Where one turn sends some rows of the set: a few examples, then the rows asked
k827: [  9 -14  -3  -4  -6  15   0  12   0  -1  -2 -11  -8   2  -9 -13  10  -3
   1   8 -17   3   0   4 -12   0  -8  -1   1   8   9   0   5  -4]
k774: [  0  -6  -4   1   4  10 -11 -10   3   5 -11 -11 -13   3  -3  -8   0 -11
   8   1 -21  -4  -8   0   2   8  -1   2   7  13  -3  -7  -3   7]
k229: [  8   7   6  -2   4   1   7   2   0   1  -2 -11  -2  -9 -14 -11 -15  -2
   2  12 -12  -6   4  -6  10  -1   1   2   6  14   8   0  -3   2]
k976: [  8  -2   5   2   7  -6  13  12   5  -9   1  -5  14 -15  -7  -2   5   0
  -8  -2  -5  -1   5  -4   3  -5  -1  -8   7   2  -9   1  -8   6]
k915: [  9  -2   4  -9   5   0   0   8   2  -1  -2 -11 -11  -1 -11 -13 -11  -6
   1   2 -22  -1   1  -5  12   2   0   5  14  20   3  -9  -5  -1]
k658: [ 12   3   7  -6  10   3   8   0   2  -6  -5  -7  -4  -3 -14  -6 -10  -8
   2   8 -14   5   3  -6  10  -5  -2   2  15  20   1  -8  -5   0]
k615: [ 10 -18  -3   0   4  -1   1  13   0  -3  -5  -1   3  -2   4  -2  17   6
   2  -1  -6  -6   4  -5  -2   6  -7  -4   0   0  -8   2  -7  22]
k856: [  4  -7  -7   1   7   6  -4   6   4   3 -11  -8   5  -6   3 -10  15   4
   1  -8  -5 -11  -7   2   0  10  -4  -6  -3  -6  -6  -2  -6  14]
k733: [  3 -10  -4  13   4  15  -5 -10   3   5  -7 -14  -8  -1   2  -7  -3  -8
   2  -2 -16  -2  -5   4  12  11   2  -3   0   5  -4  -6  -7  18]
k725: [ 14 -27   2   9   6  13  -6  10  -2   2   6  -4  -4  -2   2   8  -2   5
   3  -6 -10  -4   1  -3   4   1  -3  -5   3  19  -1  -5  -2  -1]
k523: [  9   6   5   0   8  -2   5  -3   4  -6  -1  -8  -5   2 -17 -14 -10  -4
  -2   8 -10   1   6  -6  11  -2  -3   5   8  17   8  -9  -2   6]
k721: [  8 -19   6   3   8  11   2  10  -1  -6   7  -2  -6  -9  -3   3  -6   5
   0  -8 -15   3   5  -3   2   2  -2 -13   6  23   2 -12   3  -4]
k249: [ 10 -16 -10   4  19   9   2   1  -4   8  11   1  -3 -10  -5   6  -4  -1
   1   2  -5   4  -1  -6  17  15   7  -9   1   7   5  -5  -2   2]
k375: [ -1  -1 -22   4  10   4   7   2   7   8   4   1   4  -2  -8  -7   2  -1
   0   2 -17   7  -4   7   1  -9   5   2   1  -9   0   2  -2  -1]
k469: [  9 -25   7   0   1   7  -1   9  -6   0   5 -11  -7  -5  -3   5  -4   1
  -1  -5 -14   6   2   2  -5  10  -9  -6   7  20  -2  -7  -5  -6]
k528: [ -3  -8 -25  -1  10   5   2   1   2   9   0  -9   1  -2 -12 -12   1  -3
  -8   6  -9   0  -3  10  -3  -8   2   2  -2  -8  -5  -5  -3   3]
k919: [  2 -13  -9   0  -2  10   2  13   6  -5  -1  -8  -3   7  -8 -22   4   6
  -8   5 -13   5   9   1 -14  -5  -6   6   1   5   2  -2  -2  -1]
k665: [  6   6   1  -4   9   0  -2  -5   7   1   5 -10  -4   3 -12 -15 -11  -7
  -1   6 -16   0   1  -9  13   4   6   5  13  15   2   2  -6  -2]
k622: [  7  -5 -13   1  17   7  10   5  -6   7   7   5   6 -14  -7  -3  -3  -1
   0  -3   0  10  -3  -9   6  14   6  -1   0   7  -1  -4  -5  -3]
k319: [ -2  -5 -20  -1   8  -5   5  -7   0   1   8  -9   1   1 -12 -18  -2   4
  -5   5 -12   9   0   4   0  -8   3   3   4  -5  -3  -3   0   1]
k661: [ -5 -11 -23   4  11   2   7   0  -1   4  -1  -4  -2  -1 -12  -5   4   2
  -3   4 -11   7  -7   9   7  -6  12   3   9  -6   4   0  -3   3]
k535: [  7 -17  -8  -3   9  12  -4   9   2  -3  -8  -9   6  -5   7  -9  16   6
   1  -1  -4 -11  -1  -6   8   8   1  -7   0  -1  -9  -1  -6  14]
k669: [  5  -5  -9  -3  14   5   3   7   5   1  -4  -3  10  -1   2   1  13   6
   0  -2  -5  -9   2   1  -1   7  -6 -10  -3  -5  -8   2  -9  18]
k396: [  0  -7   4   6   5  -6   6   7  10 -17  -5  -6   5 -11  -7  -5   7   2
 -10   6  -8   3  10  -6   6  -7  -2   0  14   6  -1  -4 -11  -2]
k578: [ 13 -30   4   3  -2  11  -2   8  -5  -3   0  -9  -3  -1  -4   4   0   6
  -3  -7 -13   3   9   0  -2   7  -3  -6  -2  18   4  -2  -4  -3]
k786: [ 14 -22   5   8   0  11  -3   8   3  -2   8  -8   0  -4   1  -1  -8   0
  -1  -6 -16   5  11   1  -3   8 -13  -5  -1  16  -3  -9  -2  -8]
k862: [  9 -11  -7  -4  12  10  -5   5   4  -4  -8  -4   1   1   5  -7  23   1
  -2  -7  -5   0  -5  -5   0  10  -6  -4   0   4 -11  -6  -8  14]
k330: [ -3   0 -23   5  12   3   5  -1   4   5  12  -2   0  -3  -7 -13  -2   1
  -2  10 -13  10  -7   3   8  -3   3   7   4  -6   0  -3  -3   0]

k919 moves to k774
k578 moves to k856
Now these:
k523 moves to k469
k665 moves to k721
k661 moves to k229
k622 moves to k396
k319 moves to k915

Where one turn sends some rows of the set: a few examples, then the rows asked
k711: [  9   4   5   6  -2  -4   0  -8  -4  -3   1  -6   0  14   6  -4 -13  -7]
k671: [  9   0  -1   9   7   0  16 -12  -2   0   0   4 -12  -2   7  -9  15 -18]
k81: [ 15  -3  -5   4  -1  -1  -3  -3  -7  18  12   2   3  14   7  -1   2 -10]
k794: [ 10   7   4   9  -1  -7   0  -8 -13   3  -3 -14   3   7   3  -8  -6  -5]
k529: [ 14  -7  -2   5 -11   1   2   2   0  16   0   0  -7  13   2 -13   8 -14]
k700: [ 17   5  -1   6  -1  -4  11   8  -1   2   3   7   3   8   5 -10   0  -8]
k841: [  3  -7   6  -1   8  -5 -13  -5   6   7  11  -6   4   8   1  -2   7  -6]
k950: [ -6   7  12  -6   8   6  -2 -10  -3   9   8  -6   2   3   8  -3  16  -9]
k688: [  5  12   1   5  -6   1  11   3   7  10  -1   0   2  -4   6  -5  -1 -19]
k320: [ 13   2  -7  -3   8   6   0 -10   5  19  -3  -5   0   3  -7   0  -1 -10]
k657: [  6  19   4  -1  -2  10  -4  -5 -10   0   6  -7  -2  -6   2  -5   7  -9]
k748: [  2   3  -1  10   2   5  -6  -2  16  -2   0   7 -12   3   9  -7   9   1]
k746: [ 14 -10 -10  -5   8   3   6   0  -1   2  -4   1  -7   4  18  -1  11  -9]
k619: [12 -8  5  5  8 -3 -6 -5 15  4 -2 -2 -3  6 16 -6  8  3]
k150: [  3  -1   3   3   5  -1   8 -19  -6  -2  -9  -9  -9   7  17  -8   2  -5]
k201: [  6  -3   9   2   6   2   3 -12  -1  -3  -8  -9  -8  11  21   2   2 -12]
k965: [  6   0  10   5   6  -1   5 -13 -10   4  -9 -16  -5   6  18  -1  11  -9]
k514: [  2  -1  -1   7   6   8   8 -12  -4  14  -3   3   1  -1  14   9  15  -8]
k264: [ 13   4  10   7   0  -5  -5  -4  -8   3   2 -13   2  13   7   1  -5 -14]
k255: [ 15  11  -3  10   8   1  -2  -9  -6  11   1   4   5  -3  -3  -4   0 -16]
k972: [ 17  13   2   6  -3   9   2 -12  -3  -1   2  -5 -16  -3  14 -14  11  -6]
k381: [19  3  2 15 -9 -1 -1 -3  8 -2  4 -2 -9  4 11 -9  4  4]
k674: [ 3  3  6  0  8  4 -7  3  7  7 10 -7 -9  8  4  1 22 -8]
k495: [  4  13  -8   5   2   4  -5  -5  -2   7   4  -8 -12  -9   7 -10  17   0]
k676: [ 5 18  3  1  6  4 -6  5 -2 14  8 -9 -2  0  5 -5 17 -2]
k231: [  5  13  -5  12  -3   2  -5  -7   5   7   7   4 -12   1   7 -18   7   2]
k8: [  7  -5   0   1  -1   9   9  -2   5  18 -12   0   0   8   5   1  11  -1]
k454: [ 13  -2  -6  -1  -2   4   2   1   4   7 -11  -2 -10  -4  12 -11   8 -22]
k783: [  2   4  -1   1   3   2  14 -15   7  16   6  -5  -9   1   3  -3   7 -19]
k506: [  9   4   4   3  10   3 -14   3  14   4   6   3  -8  11   4  -6   9  -7]

k454 moves to k529
k619 moves to k841
k700 moves to k746
Now these:
k264 moves to k965
k231 moves to k748

